(in the rows, 128 means zero)
Named turns come first, each shown by rows before and after it. Which turns, in which order, take the first row of each pair that follows to the second? Write the first one first, as in the answered first pair.
turn Z_293:
[165 114 120 133 133 117 111  99 124 139 116 123 125 117 124 100 106  61
 132 121 139 149 127 124 120]  ->  [163 112 118 128 127 116 109 102 114 127 101 124 129 116 121 110  98  74
 123 116 151 153 125 110 123]
[117 112 127 164 105 123 134 127 113 166 164 101 103 133 141  91 146  63
 132 124 103 108 131 141 115]  ->  [132 117 127 174 115  94  95 152  97 125 129  99 120  85  98 120 138  73
 141 102 100 121 131 125 123]
[108 129 116 158 134 144 112 122 122 135 109 130 139 127 128 116 122 119
 127 109 139  94  76 102 152]  ->  [108 129 118 155 135 148 118 118 128 146 120 132 135 133 138 109 127 111
 130 115 132  89  80 111 148]
[ 94 135 124 133 114 184 131 115 136 152 147 129 132 142 132  87 127  99
 120 122 120  82  96 134 164]  ->  [110 146 126 151 131 157 101 135 141 136 147 125 146 103 104  97 131  85
 149 113  92  90 105 146 158]
turn Z_322:
[134 108 140 126 125 103 105 169 102  98 124 125 155 117 113 129 123 149
 133 139 102 126 162 107 162]  ->  [127 119 145 125 127 107 106 176 118 113 142 122 153 120 113 127 135 144
 143 138  83 113 158 122 162]
[103 143 142 113 144 127 115 131 112 135 102 112  87 108  98 112 150 100
 138 128 124 131 117 145 126]  ->  [109 136 141 114 143 126 116 130 103 130  93 113  89 107  98 113 143 100
 134 130 136 139 118 136 124]
[152 138 146 116 152 116 107 150 129 125 139 129 126 137 119 150 143 187
 133 132 123 146 131 131 100]  ->  [147 143 145 117 155 116 108 150 135 130 145 126 122 138 120 147 145 185
 136 136 121 148 127 138  96]
[151 110 122 132 129 130 152 122  98 127 132 147 116 167 160 130 108 140
 120 133 147 140 182 116 116]  ->  [157 108 130 134 127 134 149 130  98 128 140 145 125 163 155 139 112 148
 127 119 135 133 187 121 125]
turn Z_344:
[ 99 123  86 127 133 119 151 117 146 155 114 133 130 122  99  93 102  94
 129 117 136 103 113 151 140]  ->  [122 113  87 130 136 108 162 119 145 154 130 140 126 126 111  86 101  87
 137 129 135 113 137 160 124]
[ 84 127 129 119  98 155 131 102 144 144 100 118 113 149 130 130 116 165
 113 166 163 141 121  93 130]  ->  [ 99 120 123 122 102 144 134  90 139 142  96 123 113 144 133 123 106 150
 115 173 171 148 126  90 120]
[116 122 163  99 126 162 132 163 131 131 198 114 130 170 145 153 153 195
 129 127  99 110 142 156 130]  ->  [ 74 137 148  94 120 185 102 140 126 128 137  96 147 148 110 147 139 174
 112 104 120  93  81 128 172]
[125 119 106 135 103 142 186 148 161 146 154 105 113 110 149  89 149 157
 134 136 138  97 122  79 130]  ->  [117 120 103 135 103 147 183 143 164 144 145 103 111 106 145  91 147 154
 134 132 139  93 111  73 138]
turn Z_433:
[130 129 111 110 117 128 123 129  57  93  67 138 135 124 107 140 128 186
  84 144 219 164  98  69 122]  ->  [100 164 133 106 126 119 111 168  81  88  92 124 123 113  87 162 171 218
  98 148 172 160  85 104 108]
[ 81 154 154 144 135 163 151 130 107 146 182 111 129 127 129 127 150 141
 133 183  54 121 100 169 149]  ->  [ 98 135 123 155 139 160 155  81 106 162 158 118 128 125 137  84 120  71
 134 192  85 120  93 149 152]
[ 66 121 107 127 130 114 154  86 150 166  92 114  83 153 198  71 122  95
  99 144 119 164 129  96 118]  ->  [ 85  97 124 119 110 128 169 107 119 150  99 121  95 176 211 103 107 153
  78 123 130 169 160  80 132]
[135 122 137 125 121 107 116 155 109  84 118 135 134 101  96 143 130 156
 120 127 135 135 149 113 105]  ->  [124 141 131 127 131  98 108 149 127  93 120 129 126  88  85 130 144 129
 130 136 123 132 134 125  97]
Then:
Between the rows of a pair lie 2 to 3 turns.
[144 111 128 161 136 116 107 107 135 128 136 128 150  97 108 120 124  88
 153  85 143 111 131 130 160]  ->  [128 100 130 141 115 147 137  91 130 145 141 130 142 143 136 118 119 111
 120  90 166 102 125 118 172] | Z_293, Z_293, Z_322
[144 130 149 122 127  90  95 190 147  67  90 105 103  98 129 151  96 155
 145 144 146 200 111  94  71]  ->  [ 99 140 156 100 115 128 136 179 163  98 113  97  76 152 163 139 118 177
 121 169 151 182  84 102  65] | Z_293, Z_433
[151 136 126 172 129 159 106 122 127 156 146  98 144 120 129 125 141  91
 130  88 105  97 115 147 142]  ->  [137 138 104 160 140 143 122  87 129 148 115  97 112 126 138  98 135  69
 111 133 144 124  95 125 107] | Z_322, Z_322, Z_322
[119 158 127 112 141 107 118 124 139 128  57 118 140  65  76 150 102 140
 149 115 108 120  90 124 145]  ->  [132 140 114 117 138 113 124 102 131 138  50 124 144  73  85 134  81 116
 146 112 126 118  96 111 155] | Z_322, Z_433
[102 154 145 154 130 137 143 165 122  96 136 122  76 124 123 142 173 185
 103 145 137 175 117 137 101]  ->  [107 152 140 157 139 131 151 155 129 102 142 125  67 126 128 125 174 165
 109 160 141 179 120 141  83] | Z_293, Z_293, Z_322
[107 156 104 101  85 161 164  73 102 126 117  98 101 162 160 145 120 125
  89 155 207 154 103  65 100]  ->  [142 167 107 128 117 127 162  83 145 164 191 109  89 144 172 109 151  59
 154 175 139 147 148 135  57] | Z_344, Z_293
[122 110 116 123 128 120 142  92 114 113  74 135 121 130 109 132  95 128
  97 132 176 143 104  86 134]  ->  [173  88 129 135 127 106 147 115 102 109 110 151 136 132 122 151  89 145
 113 117 160 150 163  98 131] | Z_344, Z_322
[105 111 113 138 149  94 129 154  96 141  77 122 120  67 116 190  98 146
 106 116 138 167 163 135  96]  ->  [100 121 102 142 160  87 121 135 111 151  72 118 114  59 108 169 100 109
 114 127 133 165 144 142  90] | Z_433, Z_433
[100 129 141 116 116 136 155 124 103 164 120 130 138 163 175 113 138 148
 129 123 131 121 117 142 130]  ->  [124 134 127 138 137 109 130 111 112 167 110 135 144 127 159  89 128  90
 161 124 121 124 118 150 126] | Z_433, Z_293, Z_433
[160 114 138 128 141 130 124 171 128  89 151 152 111 118 143 152 105 143
 147  95 157 135 139 118 145]  ->  [126 147 137 128 155 130 102 179 149  90 148 135 106 100 119 149 130 134
 158  99 132 124 104 135 147] | Z_433, Z_344
[160 106 156 146 116 160 136 185 145 132 180 144 157 149 145 156 124 134
 146 123  87 121 185 168 143]  ->  [137 117 156 139 111 165 101 189 127 101 122 131 178 120 107 183 115 155
 130  97 102 117 146 140 179] | Z_293, Z_344
[124 109 115 138 105 152 138 138 120 101 133 140 144 129 143 147 111 143
 133 107 103 122 138 120 157]  ->  [121 120 100 149 124 131 120 120 130 100 109 136 139 101 121 125 106  98
 146 119 104 129 115 120 147] | Z_433, Z_344, Z_344
[150 121 108 133 148 103 126 110 127 110 107 138 121 110 133 117 112  92
 137 138 147 143 144 114 107]  ->  [154 115 123 125 141 106 149 127 126 112 136 142 111 137 155 130 126 128
 129 146 139 147 169 126  96] | Z_293, Z_344
[101 123 113 102 147 141 126 111 137 167 121  64 144 160 130  95 147  97
 121 147 145 155  69 123 113]  ->  [118 115 108 111 154 129 121 108 140 166 126  68 143 151 131  85 145  76
 133 149 141 157  82 127 106] | Z_322, Z_293
[139 135 138 145 120 107 135 115 114 110 127 140  98 116 149 143 133 132
 128 126 159 151 161  99 100]  ->  [130 146 148 144 122 108 139 128 126 121 148 136  94 120 153 144 150 142
 138 129 134 145 162 120  93] | Z_293, Z_433, Z_293
[121 136 131 127 101 168 108 133 126 126 132 114 156 129 110 144 136 161
 121  80 115  96 117 126 182]  ->  [131 128 125 131 101 159 102 130 118 108 109 115 160 115 100 149 122 157
 120  79 132 107 121 111 178] | Z_344, Z_433
[ 97 106 112 100 129 151 171  89 125 128 102 130 120 166 145 102 100 116
  78 139 191 140 109 123 130]  ->  [142  84 118 120 130 147 178  98 124 148 151 146 132 174 166  95  94  99
 104 125 167 130 161 146 129] | Z_293, Z_433
[161 121 125 126 135 113 140 123 118 137 161 146 116 134 159 110 126 116
 153 130 139 142 164 145 104]  ->  [115 150 147 115 127 134 129 155 132 137 169 128 121 132 141 139 157 162
 148 113 109 123 134 162 122] | Z_433, Z_433, Z_344
[153 144 109 154 106 145 129  91 102 116  63 112 116  97 122 109  82  94
 118 119 171 113 118 104 130]  ->  [159 133 110 153  98 160 144  86 105 133  84 117 117 119 142 103  78  91
 115 115 170 103 132 110 139] | Z_293, Z_322
[120 124 112 115 102 108 151 123 155 141 115 105 103 168 160 109 164  78
 149 168 130 146 128 156 123]  ->  [ 91 139 116 109  98 127 138 125 159 142 100  93 111 165 146 118 170  93
 139 155 126 131  94 150 150] | Z_344, Z_344, Z_344
[109 153 109 117 118 138  93 176 166 177 146 117 183 161 109 153 168 167
 147 110  66  90 161 151 149]  ->  [106 142  60 120 130 132 116  99 178 206 116 126 155 172 129  76 141  70
 139 159 113  99 133 130 126] | Z_322, Z_433
[132 117  96 150 107 116 131  85 150 103 107 120 116 180 182  83  87 118
  72 148 162 133 130 122  95]  ->  [170  99 109 163 105 114 132 107 142 102 136 129 131 182 187  96  82 129
  89 129 144 131 174 134  96] | Z_293, Z_433
[120  80 121 103 110 178 181  80 135 174 134 146 124 199 171  99 115 121
 116 130 164 100 143 117 136]  ->  [ 87 129 141 115 126 175 140 118 175 187 168 121 132 161 134 110 165 117
 157 113  83  71 115 175 145] | Z_433, Z_344, Z_293
[121 147 139 131 120 141 180 163 148 142 170 115 128 168 169 114 166 178
 110 132 113 106 122 156 125]  ->  [108 175 129 147 134 122 114 172 150 118 121 100 155  97 107 123 166 151
 132  99  96  97  82 151 155] | Z_344, Z_293, Z_293
[121 144 126 132 157 112  77 110 163 129  83 100 155  98  73 104 140  60
 155 109 133 127  62 143 140]  ->  [215  70 127 136 142 103 132 103 119 121 113 142 157 146 135 111  93  77
 142 112 183 155 166 117 120] | Z_433, Z_344
[115 129 145 123 128  94 130 153 139 102 167 128 114 123 123 147 157 157
 135 146 109 147 173 132  98]  ->  [ 75 151 119 128 133 103 106 111 161 124 130 110 113 104 103 108 155  88
 138 150 113 128 112 125 118] | Z_344, Z_433
[148 121 132 136 146 112 118 151 142 122 149 128 145 105 122 131 121 114
 155 115 105 135 136 149 117]  ->  [125 129 119 127 148 107 110 138 140 110 110 120 140  93 107 129 115 108
 142 124 126 140 105 132 120] | Z_293, Z_433, Z_433
[136 112 127 127 128 107 155 106 120 142  87 148 106 106 139 120  89 126
 133 152 154 168 142 127 121]  ->  [153 107 147 129 116 115 156 135 112 140 115 151 116 113 143 145  95 160
 140 132 135 161 173 137 129] | Z_322, Z_344
[129 147 138 140 130  90 121 167 124 100 127 138 119 102 115 164 144 166
 139 129 114 144 140 136 114]  ->  [132 142 121 144 135  87 109 140 116  95  93 136 122  85 103 149 124 132
 136 127 137 149 124 117 121] | Z_344, Z_344, Z_344
[147 149 109 125 172  90 115 133 145 132 159 146 107  97 137 118 121  97
 138 112 113 156 147 133  87]  ->  [150 138  98 126 169  96 121 110 137 139 148 148 103 106 144 104 109  79
 130 115 135 153 141 118  94] | Z_344, Z_433, Z_322
[162  97 135 119 118 126 156 121 110 142 140 122 109 163 142 133 120 159
 113 143 146 145 146 116 123]  ->  [127 122 139 123 120 144 147 124 143 174 164 109 108 162 136 119 145 141
 129 137 109 112 120 146 136] | Z_344, Z_344, Z_293
[165  92 105  90 132 102 114  99 107 143  98 112 146 139 118 130  70  94
 169 100 139 112 133 128 180]  ->  [184  82 111  93 134  89 127 112 102 138 118 119 142 146 132 140  73 111
 172 107 134 126 166 133 163] | Z_344, Z_293
